One turn sends every row of this set to another row. A few are shown first. Where does it send the rows asked after them?
Muvi: [  3   0  -8  13 -17  21   4 -16   8  14   2  -1   1 -10]
kub: [  1   1   2  -2  -8   7  -6 -31   5  -7  -1  -5  -4 -13]
lerap: [  7  -5  -9   1   1 -12  -6  11   4  13  -3 -11 -10 -10]
Rinif: [-16   5   4   6 -21   0   0 -25  -7  -5   2  11   9   0]
tena: [  5  -3   6   4  -9   2   0 -27   4 -14   0  -5  -4 -17]
tibi: [  4   6 -30  15 -11  -8  -1   3  -6   6  12  10  16  -3]
sutam: [ -7   8 -16  -5  -7  -9   2   2 -26  -4  -5   4   3   9]
fivar: [  4   1   4  12 -12  25   2  -8  11   4   7   1   3  -9]
pason: [ 20 -15 -14   5  -9   4  -6  11 -12 -11  -2  11   7 -11]
tave: [  2  12 -20  11 -13   2 -14  11 -10  -1  -1  11  23  -8]
fero: [ 2 22 -6  5  0 -2 -5 14 -3  1 14  8 -2  2]
kur: [  1  10 -22   5 -19  -7   7   9 -13   3  -4  18  12  -3]
rupir: [ -5   2  -6  14   0 -24 -22   1   1  -4   5   8  13  -3]
vabu: [  6  -1   5   4  -7   6   0 -27   6  -5 -10  -8  -1 -16]
pileg: [-14   7   8  15 -10  -5   2 -27  -4   1   4   2   8   1]
befe: [  2  -3  -1   1 -15   3   2 -31  -5  -6  -2  -6  -2 -23]
suz: [ -1  21 -15   5  -1  -8  -2  13   7   5  -4  -5   6  10]
gile: [  2   1   5   7  12 -16 -11   4 -15  -8   4  -6   5  -1]
tope: [  6   0  -2  18 -29  -1  -5  -8  -4 -13  -4 -17   8 -13]
Kos: [  7   2  -8   8 -11  -2 -17  20 -12   2   5   2   7 -24]
dozon: [  4 -10 -18  12   4  -1 -12 -10 -11  15  -7  15  14  -6]
zuto: [ -5  -5   0 -13   9   3  -3   7   4   1   2  11   0   5]
meb: [  0   7  -1   8 -30  -2  -4  -7   1  -9  -6 -18  -5  -9]
purud: [  2  -7   1  -2 -14  11   0 -26   2  -8  -6  -5   5 -23]
Pob: [  0  14   0  16   1 -17  -1  16   7   3   3   8  10  -3]
deneb: [  1  -4  -2   1  -8   9  -1 -33  -3  -8   0  -7   7 -17]
Gofa: [ -3 -10 -20   7   4  -6   4   2   8  13   6   9  20  -2]
bom: [ 16  -1 -24   6  -6 -10   4  11   4  -2  -5  -5  -4   7]
Gev: [ -3  -7 -24  -7 -15 -17 -15  -6 -13  -5  -2  10   1   0]
Bine: [  5  10  -4   3   3  10  -9   8 -10   9  -3  23  -4  -1]

lerap -> Gev
tena -> deneb
rupir -> Gofa
Now these:
fivar -> tope
Pob -> tibi

One turn sends every row of this set to another row. A few are shown first. Where does it send the rows asked after them?
migi: [-11  -3  -1 -20 -10  -4  18 -20  11  -9   0  19]
Zipa: [-11 -13  -5   6   5  -7  22 -12  21  -7 -24  16]
Bug: [-13 -14  -4   7   0 -12 -10  -4   9  -3   0 -15]
ner: [ -6 -11  12  -2   1  -3   1 -30   7   1 -15  10]
vud: [-10 -17  -5   2   2  -6  24  -9  18  -7 -26  18]
feva: [ -9 -13  15   2   7  -8   1 -25   8  -1 -14  13]
pazi: [-15 -14 -13  11   1  -9 -11  -8  20  -5   2 -12]
vikit: [ -8 -12  10  -4   6  -3   3 -31   8  -1 -11  13]
zefo: [ -6  -3 -23  14   2   3   8 -19  -2   1  15  10]
sir: [ -9  -4 -16  12  -9   2   6 -14   3   2  22   9]
simuf: [ -8 -18 -16   5   5   2   8  -4 -12 -25   4   8]
guz: [-10 -10  10   1   0  -8  -2 -23   7   2 -19  16]
nisil: [ -5  -2 -23  12 -12   1   5 -15  -4   0  14  12]
vepu: [-19 -17  -1  -3   5  -8  24  -7  15 -11 -20  19]
niv: [-13  -2 -16  15   5   2   1  -8   2   4  18  13]
Gat: [-11 -27 -24   1   0  -4   6  -5   0 -29   3   1]
fone: [ -9   1   3 -17 -12  -7  16 -18   9 -11  -1  22]
zamom: [-11 -15  -1   4   5  -6  26  -8  16 -11 -20  19]
nibo: [ -9 -11 -20   9  -2   2  -1 -22   6  -2  22  13]
dotog: [-19  -6  -6   6   4  -8  -7   6   9 -13   0 -12]
zam: [-15  -2 -16   3   6 -13  -6  -3  12   0   0 -15]
fis: [ -8 -19 -21  -1   9  -2  10 -10  -9 -25   1  -5]
tisas: [-11  -1  -4 -20 -11 -10  20 -16   8 -11  -5  20]
Givo: [-11   0   4 -13 -12   1  17 -22   8 -11  -3  22]
Rapo: [-15 -20 -15   6   6   0  17  -6  -2 -26   2  -9]
buko: [-11 -28 -19   7   4  -3  19  -4  -6 -23   3   1]
gimat: [-19 -13  -9   4   6 -17  -7  -5   8   5   4 -10]

vikit -> Zipa
nibo -> pazi
Now these:
dotog -> simuf
zefo -> zam
nisil -> gimat
migi -> ner
zamom -> fone
sir -> Bug
vepu -> Givo

One turn sends every row of this set to another row. A few are shown first. Where does it send the rows asked after them?
Kateb: [ -4  -1   4 -31  19  -8 -32 -16 -13  -3   0  -9  -8  -8 -20   9  -6 -18]
ziton: [ -7  -2  12 -15  -7  -1   0  -4   0   1  -7   0 -14   0 -29 -17   5 -11]
Tedo: [-15  14  -4 -12  -1  -7   3  -5  -8  10  -6  -6   6   5   4 -19  -1  -9]
nuzad: [-14  11  -9 -18  -8  -8   9  -7  -2  13 -10   1   7  10  -4  -8 -10 -12]
mugo: [-32   9 -14 -21   8 -16 -20  -7 -23   8   0   0   5   4 -10   9  17 -36]
Moso: [ -8  21   7  -9  10   3 -34   0  -5  28   6 -16  -4  11 -21  11   2  -5]
non: [-16   7 -13 -22   2  -8 -31  -6 -26  -1  13  -3   7   4 -18  23  -3 -21]
mipep: [-20  11  -7  -4  -1 -11 -37   4  12  23   4   1   2   3 -26   8   6 -20]
vaze: [-17  17   6 -25   9 -12 -24  -6  -7  -2  20 -15   1   2 -27 -16  14 -25]
vukur: [ -8  10  -4 -23   0 -12 -20  -1   9   6 -20   3 -11   1 -43   3   5 -18]
Vonib: [-20   5  -1 -30  22 -15 -19 -18 -15   5  -8  -8  -8  -3 -11  -3  14 -31]
Dutu: [ -7  -4  -3 -30  15 -15 -32 -13  -6  -5  -2  -3  -7  -9 -22   9  -5 -22]
per: [-13   7   4   0 -17   5  -2   8 -18   6  -3   2  -7   7 -24  -5  12  -8]
birim: [-11  15  -2 -14   0  -2   8  -7 -11  14  -9  -6   4   9   0 -13  -5  -7]
movo: [-17  11 -10 -14  -7 -11   5  -3   0  11 -10   1   8   6  -1 -15  -5 -15]
Rop: [-22  13  -6 -28  13  -6 -12 -12 -35  15  -2  -8   0  14 -11  20   9 -27]
fimil: [ -7  -2  11 -17  -8   0   1  -4  -1   0  -7   1 -16   0 -30 -15   3 -11]
tuf: [-11  27  -2 -10  -2   4 -17   5 -27  14   0 -10   0  16 -34  15  10  -6]
maru: [ -8   5 -12 -11   8  -7 -37   3 -18   3 -15   2  -7 -11 -17  18   7 -11]
namu: [  0  19  11 -18  13  -1 -22  -1  -8   7 -14 -13 -16  -3 -31  -9  13  -5]
sikik: [-16  13  -3 -20  19  -6 -18  -7 -28  16 -22  -5 -10   0 -10  11  19 -17]
deri: [-21   6 -15 -20   7 -13 -17  -5 -15  15 -26   7  -7   1 -18  17  11 -27]
serif: [ -8  15   5 -18   5  -2 -28  -8   1  28  12 -10  -4  16 -29  15  -9 -13]
zemil: [-13  15   4 -34   0  -7 -14 -11  -5   5  14 -10   2  17 -41   7  -7 -23]
saf: [-19  14   1  -7   8 -10 -40  -1   9  18  15  -9   0   0 -20  -4  10 -21]
Puriv: [ -9  10   0 -16   2  -9 -30  -6  15  27   0  -1  -5   9 -33  13  -7 -17]
kefut: [-18   4  -5 -38  16 -13 -12 -19 -15  11 -12  -4  -8   6 -19  14   0 -31]
Pimef: [-16   4   9 -15 -13   0   1  -5 -13   0  20  -5   0  12 -26 -10   3 -18]
noli: [ -9  17  10  -9  17  -4 -38  -3   3  23   6 -15  -8  -1 -18  -3  10 -10]
beki: [-18  11  -8 -12  -2 -10   2  -3  -3  10  -7  -2   7   4   2 -18  -1 -13]
zuso: [ -4   6 -11 -14   7  -3 -34   1 -21   6 -16   1  -7  -3 -21  24   1 -10]
sabe: [-13  13  -4 -17  -4  -6   9  -9  -8  15  -8  -4   5  13  -3  -8 -10  -9]
zuv: [-18   3   8 -15 -11  -1   0  -4 -10  -2  19  -3   0  12 -25 -12   3 -20]
gir: [-23  20 -13  -5  -8 -10 -26  13 -10   6   1   0   5   4 -30   3  21 -19]
dor: [-17   9  -7 -18   7  -6 -35  -6 -28  -2  15  -8   6   0 -14  17   3 -19]
fosug: [-14   6   3   0 -18   5  -3   9 -14   6  -4   4  -5   8 -26  -3  10  -8]

noli -> Moso
fosug -> zuv
movo -> beki
Now these:
zuso -> non
kefut -> deri
namu -> tuf

One turn sends every row of this set to another row. A few are shown first. Where does it send the rows asked after them?
foga: [-11   1  -6  -3  10   5   6 -14  -6  -6   9  11 -12   7]
Mamib: [ 14   9 -14  -1  -9  -3  -3  13  17   8  -8  -1  18  -4]
Gival: [  0   3  -3  -2  17   9   7 -16  -4  -1   4  11 -14   3]
gozuf: [ 11   3  -2   2  12   6   6 -14 -11   6   4  14 -17   2]
magid: [ 17   0  -5   5   3  -6  12  -4  -9   1   6  18 -10   3]
mel: [ 16   6   3  11   1 -13  -9  -2  13   5 -20  -7   5 -12]
lin: [ -8   0 -12   1   1   0   9  -7 -10  -4  11  14 -10   9]
Biz: [  5   0   1  -9  15   6   4 -14 -13  -1   5   3 -16   5]
diguz: [ -7   8  -1   3 -22  -7 -10  15   8   4   1 -17  -5  -3]
Vot: [  0   2 -10   8  -1  -5   9  -7 -11   0   9  19 -13   5]
Fom: [  9   4  -4  10   2  -1   5 -11 -12   4   5  18 -18   3]
vifo: [ 18   9  -8   3 -14  -8  -2  16  14   9  -2  -8   7  -6]
zib: [ 10   0   8   5  12  -5   5 -17 -10   0   0  12 -17  -1]
Dasim: [ -2   0  -3 -11   9   6   2  13   7   2 -22 -20   2   9]
zelal: [  9   3   1  -3   6  -1 -11  -7   0   7 -25 -24   2  -6]
soka: [  8   2   5   1   3   8 -12  -8  -5   8 -28 -17   5   5]
lik: [  4   0  -8   1  -8  -8   6  -6 -16  -1  16  10 -12   4]
masip: [ -5  -2  -4 -10  14   3  13  -6  -3  -9   9  10 -11  10]
fezag: [  6   3   2  13  -2 -13 -12  -4  10   3 -27  -2  12  -7]
dugu: [-11  -2  -1   1   0  -9   6  -8  -6 -11  12  11 -13   5]
Renif: [ 16   6   2  14  -2  -8  -9  -5   7   5 -23  -3  14  -4]
vone: [  0   3   0  -8   4  13  -1  20  11   6 -22  -8   2  10]
Farir: [ -1   4   4  -6   5  16  -1  12   8   2 -22 -14   3  15]
tedot: [-17   2   6   3  -4  -4  -2  18  16  -7 -13 -13  -3   5]
Fogul: [ -4   9  -4  -5 -22   1 -18   8   8   8   3 -14   2  -6]
pepu: [ 18  11  -9   7 -17  -3  -4   8  12   6  -3  -2  16  -5]
Siv: [  6   0   0  -4  -4   5 -15  -1  -7  11 -27 -19   1   2]
dula: [-17   7   9   3  -9   6  -6  13  18  -6  -9  -9  -2  10]
desup: [-15   7  13   3  -6   0 -12  11  21  -2 -13  -5  -4   2]
fulu: [ -5  11  -1   4 -25   1 -13   8  11   1   5 -12   2   0]

Fom -> Vot
lik -> dugu
Now these:
vone -> Siv
pepu -> fulu
Dasim -> zelal

One turn sends every row of this set to another row. A few are shown first. Where does it send the rows asked after them?
zipi: [ -5 -17  18   9 -11  12   9  -3  14   3  -7 -21  19  19  -7   2  -9  -7
 -13]
fep: [-15  -4   0   1  -3   5   0  -7   5   3   8  -4  35  -2  11  17 -18   3
  -1]
Febi: [ 13  -8   2  26  -1   2   5   7  15  -6  -4  -1  -3  -8  -7   8  -6 -14
 -13]
sol: [-14 -14   3  -6 -11  16 -25   0 -13  -3   7  -7  14  -7   3  18  -6  -1
   5]
sep: [ -9 -18  -7  -7  -1  -3  -2  25   0   1   8  -5  -6   4  18   6  -7  -6
   6]
Mar: [ -8   8   1  14   5  13   2  14  -6  -1 -11   3   8  -5 -20  17   0  -9
   4]
Tipev: [-14   5   6   0 -10  17 -15  -2  10  -7  14   2  14  -1  18  15 -15 -13
  -8]
git: [ -4 -17   1  -8  -5  15 -27 -11   9 -16   3 -18  16   4   8  16   4   4
   2]
mer: [-21  -1  11  -1   4  10   0 -12   4  -5  -3  -2  12  -3  11   9 -27   4
   1]
rav: [ -2   9   0  -5 -26   5 -13 -15  11  -7   6  -5  13  -1  11  16 -11  -6
  -2]
Kob: [ 10 -11 -19  -6 -18   0  -5   3   3  -4  15  -1   7  16  -3  13 -19   1
  -8]
Morik: [ 11 -12   0   5   1   0  22  16  13 -11   9   3  -3  -3  -3   2  -5  -4
   8]
Zini: [  6 -14   5   5  -9  -7   5  11   6  -3  11 -22  25  15 -10   9  -5  -5
 -25]
maf: [ -2  -4   2  10 -15  -5 -16  11   3   1 -12 -20  -1  -6  14   8   2 -19
  -7]
tanem: [ -1  -1  11   4  12  -8 -13   0   3  -3  -7 -19  16   8  23  19   6   0
  -8]
refe: [ 15  -4   5   6  14  -2 -17   6   6  -8  -1 -27   1  17   9   8  -3 -12
 -12]
bag: [  8   1  -9 -11  -8   0   1   5 -10 -15  -1 -14   1  11  -7  -2 -25   8
  -4]
dav: [-13  -8  11  -8   1  22  10   4  -8  -8   0  -9  22   1   0  -7 -17   6
  -8]
tugav: [ -4 -19  16   0 -18  18 -19  -4  -1  -5  -4 -24  14   2  -1   9   6 -13
   7]
Vupo: [  0  15   5  17  -9  12  -4  14  14  -8 -17   1   3  -2   5  12   6   1
 -15]
pep: [  9 -13   1 -14 -14  13   8  -8  -6 -13  -5  -2   2  17   1  -4 -15   4
   2]
Neme: [ -5  -9   7  11   2   8  13  12   6  -1   4   5  15   0 -15  21  14 -17
   9]
ter: [ -8 -25   1  -7  -6  20 -14  13 -13  -2   2 -13   5  16  -8   7 -10   5
   8]
muzek: [  1 -17   1 -10  -9   2 -19  -3  -1 -10   7 -24  -6  13 -16  12 -10   9
   0]
Gis: [  4  -9  11  -3  21 -11  -4   6  -5  -2  14 -19  -7   7   3  10 -15  -4
  -6]
lasib: [  0  -1   8   1  15  16   6   2  17 -21   4  -1   2  -1 -18  11  13  -7
  -6]
gozib: [  6   7  -7   2  -8   9   3  20  -1  -9  -3   3   7   9 -16  17  15  -9
   9]
doker: [ -4 -17  11   1  -3   7 -19   0   9  -7   9 -36  19   5 -13  13   0  -1
  -7]
bevo: [ -3   4 -12   9  16   7  -4  -1  17 -13  -2   4   5  -1 -14  25   0   2
  -1]
duko: [  1  22  13   7  -2   3   4   7   6  -6 -10   5   8   6  11  20   5  10
   0]
zavov: [ 25  -5   3  15  11   2   9   9   8 -10  14   1   1   3  -7   9  -8 -12
  -4]
Giru: [ -2 -23   2  10  -1  -4   0  16   5   5  -7 -20  -8   6   5   0 -10 -18
   1]
butep: [ -2 -24   1   4 -18   1 -17   6  -1   6   8 -24  11  12 -12  20  -6  -6
  10]
podi: [ 11 -13  -9   3 -20 -17   6   5  -5   0   0 -13  13  14  -7  12 -17  -1
  -2]
met: [ -1  -4  14 -15  11  -6  -3  -1  -5  -9   1 -10  -4  10  21  10   0   6
   2]
depo: [  2 -12  25   3 -22   6   4  -1   6  -7   2 -16  13  10  -1   4   3 -20
 -18]
guvud: [ -9  -7  -5  -4   3  19   4   9  -5  -8  -8  -5  14  16   7  -4 -26   6
   7]
Biman: [  7   2   8  -4 -19  25 -10  -2  15 -14   0 -15  14  23   4   0  -2 -11
 -10]
rir: [  2   6   2  -1   2  -7   6   1  11 -14   6  -3   4  -5 -21  24  13   1
  -2]
tove: [  0   3   0   3  10   5   9   2  10 -15 -17  -6   4   7 -20  14   9   9
   3]
safuf: [  7   8  15  -3   8   0  19  14   0 -11  13   2   4   1   0   8  -3   6
   9]
seb: [  2  -1   1   9  -2  17   0   1   5  -9  -6  12  -4  -1 -10  18   7 -19
  12]
bil: [ -2  -8   6   7 -11  -5   0  -1   0   9  15 -14  15   4 -16  15 -23  -5
 -20]
tozi: [-16 -24   6  -8   5   9 -13  -9  -4  -6  -1 -15   9   2  -3  15  -9  18
   2]
Tarit: [-17  -5   8  -5  -5   6  -6  24  -4  -2  -7 -11   6  -5  21   2   6  -6
  -6]
Zir: [ 15   4   9  27   6   9  -2   4  12  -5 -13   0   9   8   1  17   0  -8
 -15]
dok: [-8 11  4  0 -3  3 14 24 12 -6  2  5  8 -2  8 11  3 12  5]
mis: [ -1  -9  11   0 -15  12  -7 -12  23 -14   5  -5  13  17  18  13   3 -13
 -11]

rav -> Biman
Giru -> Gis
Now these:
Morik -> safuf
Zini -> podi
Neme -> rir
doker -> butep

